Each path is a new rotation, seen through one point. The rows after it are directions, each followed by how far the rotation turns it, in degrees each step (0 if it stays put).
Each turn is a multiple of 5 degrees from 10 to 175, or 0.
Each row of a path follows its step; steps can be skipped.
path 1
step 0: [ -3.1   3.7  -1.6  -4.9 -19.2  19.4 -10.4  -2.8  -7.1   0.8 -10.0  20.0
 -12.0  15.6  -0.8 -33.4  -1.1 -16.0  16.1 -15.2  -5.0  26.8  -9.5  -7.2
  -4.7 -16.9  21.6  23.1   0.9 -29.9  -3.8  -4.5   9.0   9.8   6.0  -5.2
 -27.7  -9.4  -1.4  -1.8 -10.0  13.0  -8.9 -12.6  -0.8 -26.1 -13.8]
step 1: [ -7.0  12.5 -12.9  10.9  20.2   8.7 -16.8   1.3  18.4   2.7 -11.4  28.4
 -25.2   6.6  32.2   6.2   5.2   6.2  11.2  -6.1   9.5  14.1  20.4  22.3
   1.2  -4.5   6.3  -3.9  10.0  -8.6  -2.9   9.2   9.3 -10.8  -8.1 -23.0
 -14.2  -6.2  31.2  -9.0 -18.9   0.8  -5.0   6.8   3.5 -26.4   6.5]
step 2: [  8.5   1.0   4.0   6.5   3.6 -16.5 -14.3   0.2   1.7  19.9 -29.9  24.7
   5.8  -1.3  -6.7  -5.0  -0.5  -1.9 -12.4 -20.3   8.2  16.5  18.9  24.6
   3.3 -14.8 -20.4  -3.4 -23.8 -22.2   0.9 -11.7 -21.8  -8.8 -20.6  -1.2
  20.9   9.8  26.3  -1.6  17.5  -6.6  -3.5   6.7 -10.5 -13.0  -5.3]
step 3: [-10.2   0.1  10.7  -3.5 -38.5  11.4  -8.2   3.3  13.4  10.5  -2.5   9.8
   9.4   5.8  21.0 -12.3   0.6   5.6   4.8 -32.6  -7.6 -15.5 -11.5  13.3
  22.5 -16.7   1.6  28.6  -0.4 -16.1   4.5 -18.4 -20.9  12.8 -20.8  20.5
 -12.0   0.1  18.5  -3.4   6.8 -18.1  -7.1  -0.3  10.9   0.6  -2.4]
step 4: [ -0.6  -1.4  12.2 -25.5 -17.0 -18.8  12.7   2.1   8.2  11.3 -21.2  25.8
 -21.3   3.3  13.1  -9.6 -11.9  18.4  -0.6   0.9  -2.2  -1.0 -22.0   4.3
  18.4   5.4  17.6   4.0   2.2 -11.6  -1.5   1.8  21.6  -3.2  13.5 -11.0
 -30.9  -5.2  19.0  19.7  -1.7  -9.1 -22.0  20.0  10.4 -15.4  -5.0]
step 6: [ -2.8   9.3  -6.8   7.0   3.8  -1.9 -20.6  -5.3 -24.6   2.7 -30.0   0.7
   0.5  -1.0  24.0   8.2  14.6  -3.7  14.9 -23.4   1.2   9.9   3.6  14.2
  12.1 -16.4 -16.1   2.9 -26.2 -10.9 -16.9 -13.4   0.0  12.7  19.4  13.5
 -15.8  14.6  21.6   1.3 -10.9 -21.0   3.9 -17.6  -4.7   5.0  21.1]
step 7: [ 18.2 -11.3  -2.9 -10.9   5.0  -5.6   1.0  -6.1  16.2  -4.4 -17.7  16.6
  -4.6 -11.8  -6.5 -39.7  13.5  -4.4  29.6  -3.8  14.6   8.4   2.3   9.1
   5.8 -15.6  -9.1  35.2  -6.6 -27.8   2.2 -20.6   9.2  20.6   0.3   1.1
  -9.4  -1.5  14.0  18.7  -8.2   5.7  -3.3   8.1  14.4   0.2   2.3]
step 8: [-12.2   0.3  -5.8   1.4  -9.9  16.1  -2.3  -9.8  27.1   8.3 -30.3  18.1
 -10.7   3.8   8.3 -17.5 -13.1  -2.5 -15.7 -10.5  12.8  10.5  -5.3   2.2
  -5.0 -11.8   7.6   7.1  20.9   0.9  13.2 -10.3   3.9  11.0 -13.1 -12.5
 -28.4 -10.3  25.4   5.2 -22.1  18.9   3.3 -10.9 -26.0 -26.8  -2.3]
step 9: [ 11.1  12.6  22.0  -0.8  -3.2 -18.9 -17.6   1.6  12.1   6.7 -14.0   5.4
 -22.6  -3.9  22.6   5.7  -1.7 -17.4 -13.0 -22.4   6.9  36.9  12.1  24.5
  -7.5   0.5   2.7 -11.9   0.1   9.0   1.7   7.5  -3.0   3.4  -3.4  -0.7
 -16.1  12.6  37.1 -24.8   5.9 -13.2  -3.7  12.2   2.1 -13.0  -0.2]
step 10: [ 14.7  -0.1  20.0 -18.5 -18.1 -10.6 -21.1  -4.5  11.2   4.6  -2.8  49.9
  -9.1   6.6   9.6   0.4  -0.1  -5.7   3.7 -15.3  -0.3   5.3   8.5  11.1
  13.0 -21.5  -7.0  10.3 -17.6 -25.2  -6.0  -9.0 -20.3   7.8  -6.5   1.2
   9.2  15.6 -11.5  -1.6   8.1 -29.5  14.3 -16.5   3.3  -6.2  -2.8]
Speeds:
[  2.6  -3.9  -4.1  -4.4  -8.9  -6.1   0.5  -4.9   2.5   1.3   2.4  -0.5
   3.6   1.8   5.8  -0.5  -3.9  -7.6  -2.9  -1.5   1.9  -2.4  -0.8  -2.0
 -14.9   2.3   7.4  -5.2   1.1  -2.3   4.3  -0.5   6.6  -0.1   1.9  -2.6
  -1.3  -3.1  -0.6  -4.9  -5.2  -1.3 -18.8  -5.5   0.1   0.6   1.3] : 85
[ -6.3   4.4  -9.6  -1.4  -2.4  -2.1  -1.3   3.1  -7.1   1.6   2.8  -3.4
  -6.3   0.5  -1.7  -7.3   1.9  -0.8   7.6   5.4   1.6   0.2  -3.3  -4.2
   0.0  -0.2  -8.8  -5.3 -10.9   1.2  -0.6   2.8   9.8  -2.2   2.3   4.4
  -7.1   0.9  -6.4   5.5   1.9   1.9   0.5  -9.6   7.6  -5.8   7.9] : 55
[-6.2 -3.6 -0.4  8.9 -2.9 -4.2 -2.7  3.4 10.6  2.8 -5.2  7.1  2.4 -1.9
 -3.9 -2.1 -6.4  6.2 -1.6  3.6  1.6 -3.9  4.2  5.6 -4.1  4.2 -3.5 -8.1
  3.7  0.8  3.7  3.7  4.8 -9.7  2.1 -4.0  3.1  2.2  0.6 10.7 -6.0 10.4
  3.6  1.8 -5.0  3.5  4.6] : 110
[ 4.0  8.3 -5.4 -2.2 -8.1  8.2 -6.9 -8.8 -2.8  5.6  2.0  1.7 -0.2  3.1
  1.2 -1.0  0.2  3.3 -5.5 -9.5 -7.0 -9.4  4.9 -4.7  0.2  2.9  0.3 -2.0
  0.4 -0.1  0.8  4.5 -5.5  4.8  2.0  6.2 -0.8 -6.8 -0.1 -2.4 -7.8 11.1
  8.3 -4.2 -1.0  0.1  0.7] : 140
[ -6.5  -0.1   2.7   0.0   7.6 -12.6   1.3  -6.5 -13.4   6.7  -0.6  -0.5
   0.3   8.0  -1.9 -12.2  -4.0  -3.2  -4.8   1.3  -5.4   3.8  -3.1   3.7
  -1.4   6.6   3.2   0.7  -2.1  -3.7   2.0  -5.0   2.2  -0.8   4.9   3.5
   0.8   1.6   3.8  -6.1  -0.5   4.8   4.6   8.7  -2.9   2.4  -0.2] : 160
[  9.5  -5.5  -1.8   4.2   5.7   2.0  -5.6   6.4   9.6  -0.9  -3.3  -4.0
   2.6   2.2  -4.8  -1.4   8.8 -10.9  -6.4   6.3   0.3  -0.6  -8.1  -2.1
  -2.3   6.9   2.6   1.3   1.1  -6.6  -6.9   0.1   1.5  -0.2   6.5   7.2
  -3.5   1.2   5.0  -0.9  -7.0  -0.7   6.7  -4.2  -0.7  -6.3   1.8] : 45
path 2
step 0: [  1.4 -16.7  11.9  -6.6  18.3 -24.9  -8.2 -21.2 -21.1   5.2   5.9  19.3
  -5.8  -4.0   8.5  -3.9  10.5  13.6  23.9   4.4  -3.0  32.9  15.9 -20.2
   3.6  14.5 -21.0   9.7 -26.3  24.1  13.6   3.7 -11.3  11.3  29.9  -0.4
  32.3  24.2  23.8 -19.6  14.5 -18.7  -5.8   0.2 -51.4  -6.2 -18.7]
step 1: [ 24.2 -24.1   1.9 -24.0  27.1  11.2  15.6 -14.6   9.1  13.9  16.2  24.9
  20.6   5.7  16.3  29.4   1.9 -17.7 -10.9 -14.4   5.4  25.4 -27.2 -16.9
  18.0 -20.9 -10.9 -14.2  -0.8 -26.5  -2.1   5.8 -43.9  22.0 -21.6 -28.6
  -6.3  -0.5  -6.2   4.3   0.4  34.7  -7.8  -2.2   7.3  -3.8  10.7]
step 2: [  9.9 -11.4 -27.1   4.0   6.4   8.8  15.8   9.7  -0.1 -24.3  27.7 -13.1
  14.1 -18.8 -22.5   9.1 -10.3 -11.8   6.6  24.1  25.8  12.3   5.0  22.8
  16.5  11.8  -4.9 -13.5 -28.4  -2.4  28.8 -27.0  16.5  -5.2   6.0  15.9
  -6.2 -11.4 -34.8 -11.5 -31.2   8.2  -0.3  26.8  27.2  18.9 -30.5]
step 3: [-25.7  13.5  -7.7  -0.9   9.1   9.1  35.6 -15.0 -33.2  33.5   8.4   0.3
 -17.1 -10.2  18.3   0.3  13.3   3.9  -1.1 -15.2   7.6  30.1  -9.0 -11.0
 -19.4  36.7  -0.6 -25.2  11.7  23.7   4.8 -14.5  21.0   1.7   8.8   9.2
  18.7  34.8 -12.7  20.2  -2.5 -37.6  -0.3 -13.3  -4.4  -7.8  -7.8]
step 4: [ 18.0 -23.4   3.5  -3.8   9.5  -2.6  -3.3 -54.2  15.0  16.2   1.4  17.4
  -6.1  -1.4 -16.3  -8.1   8.9  36.0  -5.9 -11.0   9.9  -9.7  -2.4 -25.7
  25.9 -25.7  -5.0  -8.3   0.0   2.3  -4.8  -2.2 -56.9  -5.1   3.2   5.7
  29.2  24.2  21.3  -2.9 -11.6  -6.3   6.2   7.5  -7.8  22.7 -13.7]
step 5: [ 20.2 -22.1 -12.0 -14.8   8.0  12.4   6.7 -13.4  -0.2 -36.0  34.1  -0.5
   9.2  10.1  -6.3   5.1  28.2 -21.2 -28.8  19.8  11.3  20.3  -2.1 -32.4
  -9.3 -25.7 -24.4   0.1 -16.1 -17.3   9.0   7.0  17.1  21.8  -6.7 -22.6
  -4.9 -35.1 -32.4  -4.9   0.8  -4.3  19.1  11.9 -14.6  14.6   6.6]
step 7: [-30.2  -9.9   3.0  -6.5  34.9  17.6  18.9 -18.2  -6.5  25.1  -6.3  13.0
 -10.9   1.1 -32.2 -23.1  11.3  -5.5  -0.3  -8.0   0.7  18.7  30.6   0.2
 -24.4 -29.0   1.3 -10.7  -6.3  11.8 -28.8 -21.5  -6.0 -39.7   8.6   8.2
  13.5  34.5  -6.2  13.3  -8.3 -15.8  -8.8   0.8  29.8   0.9  -6.7]
step 8: [ 22.2 -25.7 -12.9  -1.6   9.1  -5.3 -28.2  -6.0 -14.8  -9.8   1.5  11.8
 -27.4  -9.9  20.0 -29.8   7.3  17.5  -5.3   2.1 -21.7  18.2 -11.7 -13.3
 -32.7 -13.6 -10.7   2.4 -19.9  -3.2   2.9  11.5 -24.3  23.1  -8.5 -15.1
  17.5   0.9  -0.4  -9.9 -32.2 -17.0  11.4   3.2 -39.0  35.1 -33.4]
step 9: [ 17.1  -9.5   3.4  -0.6  35.3  20.5  -1.3  32.7   5.8  -8.4  13.1   5.9
  23.8  48.8   6.3  13.6   8.8 -19.1   2.3 -18.1  25.2   8.2   4.1 -21.9
  39.3  -1.8 -21.1  -6.2 -16.7  -3.2  25.2   5.3 -11.3  12.2  -4.1 -25.3
  14.7   0.7 -14.3   4.1   7.1 -12.4  -1.3  17.6 -25.8 -34.2   6.9]
step 10: [  0.7 -22.3  -5.4  -5.7  12.4   9.1  41.3  -2.3  10.6  11.1   1.5  16.2
  34.9 -36.1  13.7  -2.8  10.2 -17.3  25.0   4.0  -7.9  21.0  20.2  18.2
  22.8  -7.6 -16.4   0.8 -20.3   0.5  -5.0 -12.2  28.3  -9.4  -0.7  -2.0
   4.9  16.9 -12.4  -6.5  -1.4  30.9 -25.9  -7.0  33.3  12.0 -32.4]
Speeds:
[ 8.3 -5.0 -1.2  0.6  1.9 -4.7  4.3 -5.7  2.1 -8.0 -3.5 -7.9  2.5  2.5
  0.4 -7.5 -6.9  6.7 -3.0 -7.8 -5.8  1.1 -3.6 -0.2  1.9  1.4 -3.4 -2.2
 -7.1  2.7 -0.4  2.4 -1.6 -1.1 -3.0 -5.7 -1.6  6.3  1.6 -3.1 15.5 -9.9
  6.4  1.3 -3.4  2.3  4.5] : 85
[ 8.1 -3.4 -0.1  4.0  0.7 -2.1  6.9  4.9  4.6 -9.2 -0.3  8.4 -3.2 -8.7
 -7.7 -5.7  7.4  1.6 -3.5  6.9  2.7 -6.9  1.4  3.8 -7.7 -0.6  2.3  0.4
 -0.8 -2.6 -6.4 -3.3 -6.9  4.6  3.9 -2.3 -1.9 -1.2 -7.1 -0.8  4.9  0.2
 -6.9  0.1  8.6  8.5  0.2] : 125
[ 5.3 -3.3 -4.6 -5.3  4.1 -4.2 -8.5 -1.3  2.2 -0.7  6.0 -9.5 -0.1  6.1
  2.3 -4.5 -3.6 -9.9 -3.1  6.6 -4.0 -9.5 -1.2  1.0 -5.4  4.6  3.2 -7.6
  0.3 -6.1 -1.7 -2.3  0.3  9.1  0.8 -4.4 -1.5 -1.5  0.4  3.5 -8.4 -0.3
  8.2 10.2  3.0  0.3 -2.9] : 110
[-8.0  4.9  7.9 -1.6  5.2  8.6  1.8 -5.0 -0.9 -3.2 -4.2  6.1 -2.0  3.5
  1.0  4.8  1.3 -4.6 -7.6 -7.0 -2.5  2.2 -4.3 -1.6 -4.0  5.4 -5.1  3.3
  1.7 -8.7 -6.7  2.6  1.1  4.9 -1.3 -8.2 -5.1  0.5 -8.9  1.6 -0.8 -6.5
  6.5 -5.5  9.2 -5.9  1.2] : 175
[ -2.0  -0.1   3.8   6.3  -3.7   6.1  -2.3  -2.7   0.1  -0.1  -2.6  -5.5
  -2.8   0.6  -1.4  -4.2   7.6   4.6  -7.2   1.6  -1.4  -6.8   8.3 -10.0
  -1.3 -11.4  -0.1  -2.6   5.9  -3.4  -4.6   3.2   9.5  -7.8  -7.0   1.4
   4.7  -2.6  -3.4   3.5  -2.8  -5.9   2.6   6.6  -3.0   6.6   6.8] : 35
[  1.0  -5.8   5.1  -0.5   6.1  -5.5   0.7  -5.6  -1.9  10.1  -9.3  -7.7
  -5.5   6.2  -7.3   2.5   5.3   2.5   2.2   1.3 -11.8  -0.3  -2.9  -6.2
  -7.6   6.7  -4.5   7.3   6.0   7.3   0.7  -7.0  -2.6   1.1   1.4   3.6
   1.6  -1.8   0.3  -5.2  -1.7  -0.6  -6.5   0.2   3.2   3.0  -1.4] : 95
path 3
step 0: [ 22.1  -4.9   4.9 -25.4  10.2  13.1  23.4  21.9   3.7 -26.0  -2.8 -10.3
  -5.9   1.6 -12.8 -17.0   1.5  30.4  -3.6  29.8   6.4  17.5  -7.7  36.0
  -5.5   3.2  -9.1 -42.8 -10.7  30.0  20.4  19.0   2.4   1.7 -21.8  -1.7
  -0.4  -3.2  -9.1  22.6 -24.0 -17.6 -20.6  -0.1  -2.0  -4.3  15.8]
step 1: [ 12.2  25.2 -23.0  -0.1  19.2  16.9  12.6 -17.9   2.8 -20.4  -0.5   0.6
   9.0  17.4  -5.5   4.2 -25.1  13.9  12.8  32.4  18.9 -17.0  12.2  39.3
  -1.2 -28.2   0.0 -14.7 -27.8  10.9  35.9  14.3  16.6 -12.9  -7.5 -22.8
   1.3  -3.1   7.4  12.6  -4.5  -6.1   2.7 -19.2  32.4  -9.1   2.2]
step 2: [-10.0   9.8 -21.8  -3.8  -6.5  -3.8 -10.5  19.2  10.5 -26.4   3.3  18.2
 -17.2  22.2 -38.6   6.2 -13.7  -8.5 -10.6  19.5  16.5 -10.4  -6.2  11.2
  -8.8 -36.9 -12.2   6.0   9.2  -5.8  46.0   9.6 -25.7   8.2   4.4 -18.5
   2.9  31.7  14.3  -3.9 -12.2 -15.9   4.2 -17.3  24.1  -2.5  -7.1]
step 3: [-14.7 -13.8 -20.9  -6.0 -22.7   7.3 -34.5  20.3 -15.9  15.8   5.6  40.9
   4.0  11.1 -34.0   2.4 -10.0  17.0   1.1  -3.2   5.6 -11.4  -0.8  18.7
  13.6 -12.8  -1.6  -6.8   5.2  26.8  40.7   9.1   7.3  15.3  14.9  -6.4
  -2.9  15.6  -6.4   3.8  -2.1  -6.1 -43.4  -1.8   2.4  27.1  -4.4]
step 5: [ 23.7   5.8  -9.5  -1.3 -13.0 -27.7  -1.9  30.0 -19.4 -32.2 -13.4  11.8
   7.3   1.7 -26.4 -19.7 -29.1  -2.9  12.2  29.5 -11.2   4.0 -24.3  11.7
 -10.8   2.9   7.4  -3.7 -35.9   7.3  22.1  -7.5   0.5   0.0  14.5  15.5
 -28.8  -7.3  10.6  -0.1 -12.6   6.5 -13.4  -1.3 -31.4 -22.5  18.6]
step 6: [ 20.2  30.2   0.9   0.3  20.5 -13.1  -3.8   3.2   3.5 -19.5  21.0  -4.4
  16.1  10.1 -22.2   1.0 -18.4  22.5  23.4  -0.3 -24.7 -18.0   9.5  11.4
 -27.7   1.2 -34.7  -9.6 -17.3   0.4  24.2  -0.5  34.5  15.0   1.3  11.5
 -42.0  12.3  18.9   1.3 -17.2   5.5 -16.4  -5.3  -2.5   4.2   3.3]
step 7: [-20.0  23.4  -4.2 -21.6  14.5 -19.8  20.6  -3.2   3.8 -25.4 -10.4  10.4
  -6.0  -1.6 -22.6  12.4 -23.0  30.7  25.5 -24.5   0.0 -26.2  12.8  -7.1
  -2.7  12.5  -8.6 -15.9  -0.1   6.5  28.4  17.3 -13.6   0.9  13.3  23.7
 -29.1  31.7  -9.9  -8.0 -14.5 -23.4   1.8  -1.9  25.6 -15.7   7.8]
step 8: [-14.1  12.6 -25.0  -3.5   1.0   4.7  16.6  13.9 -11.2 -15.1  12.8  15.6
  -3.5  20.2 -21.8  -6.9 -12.0  43.5  -9.8  -6.1  10.8  17.4   1.4  14.0
  11.5   8.5 -12.5   8.3  19.6  34.1   4.4  36.3 -10.9  19.1  31.1   6.6
 -17.7   3.7 -22.7  11.7  -8.1  -4.4 -13.2 -16.7   3.1 -33.0   6.1]
step 9: [ 11.8 -10.2 -31.2  -9.0  11.0   5.9   0.1   3.5  -7.5 -38.2  -8.1  16.7
  -5.1  12.3   1.8   8.4  -9.8   4.9  17.3 -10.6  14.7  20.8  20.7  46.9
  -1.1 -16.9 -18.0 -17.8  11.7  34.0 -10.0  12.7  -5.8  16.3 -15.2 -12.6
  -0.7  12.5   5.4  25.4 -13.8   9.4 -32.5   7.7  -3.7 -23.9  18.7]
step 10: [ 19.1   1.8  -8.0  -7.3   3.0 -19.5  11.3  17.4   5.7 -14.4 -19.6  -1.2
   6.9  25.4  -5.3  -6.4 -12.0 -23.0   5.8  14.9  37.5 -17.2  -0.1  46.3
 -14.9  21.1  -1.4 -32.8  -8.5  35.4  28.6  11.2  -9.5  -5.5   0.2 -27.3
   5.2  10.1   7.1 -10.2  -8.5  12.0 -12.5 -11.5   7.5 -13.6   5.6]
Speeds:
[  3.1  -0.8  -4.2   2.0   1.2   3.4  -9.5   0.4  -6.6  -6.6   2.6   3.5
  -1.8   4.2  -2.4   3.0   9.5   0.3   5.0   2.2   0.8  -1.7  -5.4   4.2
  -7.9  -8.6   0.3   4.2   2.1 -11.2  -4.3  -1.6  -2.9   3.0   0.9  -4.8
  -4.8  -3.1   0.2   1.2   0.4  13.2   6.3   1.1   0.4 -11.9   3.6] : 100
[-5.3 -3.1 -3.0 -7.4  3.8  5.0  4.5  7.5 -3.9  1.6  9.7  5.5  5.5 -8.4
  1.9  1.0  2.9  7.6  4.4 -2.5 -1.8 -4.1 -2.4 -6.6  2.9  0.0  7.7  4.7
 -3.5  5.1 -4.6  5.0 -4.9  9.8 -0.5 -5.1 10.7  2.6 -4.9 -1.9 -1.5  0.0
 -1.7  1.7 -6.8 -1.7  6.8] : 80
[ -5.0   2.0   8.4  -6.6  -0.8  -1.4  -0.7   3.5  -2.5  -5.1  -2.7   5.3
   4.4   3.3   3.1  -4.5   1.5   2.7   4.0   0.0 -11.8  -4.7  13.9  -0.1
   2.0   6.9  -7.0   5.7   3.3   1.1  -1.9  -8.9  -3.7  -0.3   1.6   7.0
  -0.6  -5.5   3.2  -2.1   5.9   1.0  -3.8  -7.1   0.3  -9.5   1.0] : 35
[-1.7  4.0 -6.5  8.6  3.5  3.7 -4.0 -6.9 -8.0 -3.2  5.6 -6.8 -0.3  3.5
 11.0 -2.3  1.5  4.8  5.5 -3.4 -1.4 -8.4 -2.5  5.6  5.2 -1.5 -7.1 13.7
 -0.4  4.5  0.8 -0.2  4.0 -5.1 -2.7  0.3  1.5 -3.2  2.5  3.5 -3.9 -3.3
 -6.0  4.5 -1.0  7.6 -0.3] : 140
[  4.3   5.5   7.6  -3.6   1.3   6.6  -2.4  -9.0  -3.7   4.6  -5.1   3.3
  -1.8 -10.4   1.5  -1.4  -0.2  -1.7   6.3   5.3  -5.5  -8.7  -4.8  -2.8
  -1.1   0.6  -2.7  -8.7   9.8   9.8   1.2   6.0  -1.4  -6.8   2.1  -2.8
   1.7   2.7  -1.0  -2.8  -3.3  10.0  -1.4   3.9   4.9  -1.2  -2.3] : 115
[-4.9  1.7  3.5  3.5  4.0 -0.1  3.4 -2.6  2.7  1.2 -3.3  6.2  3.7 -3.9
  4.8  9.1  6.2 -2.0 13.8 -3.2  9.9 -3.3  3.9  6.8  2.9  2.4  8.4 -1.9
 -9.5  2.6 -0.4 -0.1 -1.8  1.4 -8.3  3.5 -7.9  1.1  2.6  0.5  7.6  2.4
  3.0 -1.5  8.7  3.5 -2.1] : 125
